In the rows, 128 means zero.
Each named move below is a turn or a mirror, shown by a few rows before and after it. Which moves, in which order, take the first row of each later pair to the second? The first pair is answered.
Mefov (before |-> after):
[123 148 159 147 131 153 140  86 140 168 138] |-> [146 136 143 146 132 163 152  88 131 167 148]
[106 138 142 151 123  79 109 127 152 117 125] |-> [161 111 113 155 119  98 126 143 129 114 163]
[146 102  82 129  87 187  92 131 133 126 121] |-> [100 128 110 122  92 168  72 114 155 128  91]
Nogok (before |-> after):
[ 99 157 169 118 122 124 101 116 134 145 102] |-> [112 140 164 135 155 117 139 119 161 164 134]
[119 138 141 129 121 161 100  97 135 113 104] |-> [130 118 136 143 153 156 141  98 159 135 132]
[138 131 114 148 107 136 120 142 129 185 139] |-> [138 138 114 143  96 134 109 139 118 178 121]
[ 75 129 128 116 161 157 127 114 139 126 103] |-> [ 75 121 129 121 171 154 132 108 143 129 111]
mun (before |-> after):
[119 144 129 114 117 129 108 118 116 110 107] |-> [126 154 150 125 140 109 118 122 116 143 111]
[117 121 111 117 116  97 132 160 123  74 141] |-> [129 134 136 135 145  67 142 166 127 129 142]
[ 95 147 144 118 135 131  99 109 143 165 111] |-> [ 92 134 130 111 115 151  91 109 140 132 108]
[137 132 118 127 128 119 114 146 130 118 129] |-> [140 135 120 134 131 122 117 147 129 125 127]
Koneg (before |-> after):
[119 149 131 106 111 158  85 107 106 120  94] |-> [125 132 118 103 108 172 100  99 106 108 102]
[ 74 125  96 130 121 100 112 115 142  82 162] |-> [ 69 133 103 134 126  93 107 115 147  85 158]
[132 194 146 141 141 114 156 140 123 158 122] |-> [164 175 117 139 119 127 154 159  91 129 130]
[107 158 152 115 137  99  90 140 121 127  92] |-> [146 124 110 111 112 125  95 154  92  88 106]

Between the rows of a pair lie 2 to 3 moves.
[170 167 145 109 121 162  81  98  67 158 104] |-> [146 176 171 132 170 118 113 103 120 209 120]
Nogok then Koneg then Mefov
[164 118 106 111  70 136 107 153  77  77 122] |-> [195 118 108 128  95 117 132 169  72 123 144]
mun then Mefov then Koneg
[159 163 110 115 101 122 110 150 110 113 119] |-> [130 131 118 128 148 145 164 114 176 116 151]
Nogok then mun then Koneg
[135 147 141 108  86 154  99 119  94 142  97] |-> [141  89 106 112 107 176 157 112 131 114 150]
Nogok then mun
[136 161 131 129  55 126  90 155  96 121  87] |-> [ 62 128 141 134  86 124 125 129 181  88 109]
Nogok then mun then Mefov
[163 106 120 130 144 136 162 143 139 130 155] |-> [164 132 125 127 118 111 128 172 106 118 132]
Mefov then Koneg then Mefov
[ 89 148 127 116 104  95 101 150 128  69 104] |-> [ 85 125 139 136 158  97 152 138 181 109 145]
Koneg then Nogok then Koneg
[ 64 139 150 128 159 140 141  92 189 122 121] |-> [ 87 178 161 112 123 134  84 100 128 135  77]
Mefov then Koneg then Nogok
[131 125 134 125 120  95 139 136 134  78 148] |-> [152 132 131 124 111  93 126 146 110  91 143]
mun then Nogok then Mefov
[116 140 137 116 101 105  92 136 110 109  95] |-> [140  79 106 133 133 135 153 136 139 108 156]
Koneg then Nogok
[ 90  94 112 128 124 127 121 130 188  89 124] |-> [ 88 104 123 125 125 141 106 113 186  95 115]
Mefov then Nogok then Koneg
[101 103 116 109 143 130 161 104 191 103 108] |-> [145 114 111 134 148  67 168 167 164 129 126]
Koneg then Koneg then Nogok
[116 170 172 106 124 118  98 111 116 149  73] |-> [159  91 121 128 164 136 186 120 152 144 154]
mun then Koneg then Nogok
[161 136 144 137 146 171 130 103 118 183 132] |-> [180 125 126 133 133 175 131 113  98 172 137]
Koneg then Koneg then Koneg
[ 94 168 148 136 146 101  97 110 135 147 114] |-> [165 140  97 132 114 140  97 137  82 123 129]
Mefov then Nogok
[120 159 135 112  94 146  91 114 100 118  91] |-> [176 108 104 134 142 147 161 128 117 150 164]
Mefov then Nogok
[ 73 198 183 111 117  75  65 135 113 148  69] |-> [175 128 134 153 171  58 168 179 131 200 174]
Nogok then Mefov then Koneg
[137 109  90 114  91 146 110 145 104  69 122] |-> [172 156 128 134 124 104 101 165  85 167 108]
mun then Nogok then Mefov
[151 118 115 132 158 154 147  82 140 150 151] |-> [127 163 144 125 144 125 104  90 121 161 104]
Koneg then Nogok
[141 101 116 121 109 175 127 113 121  96 127] |-> [167 131 142 140 143 120 129 137 112 170 134]
mun then Koneg
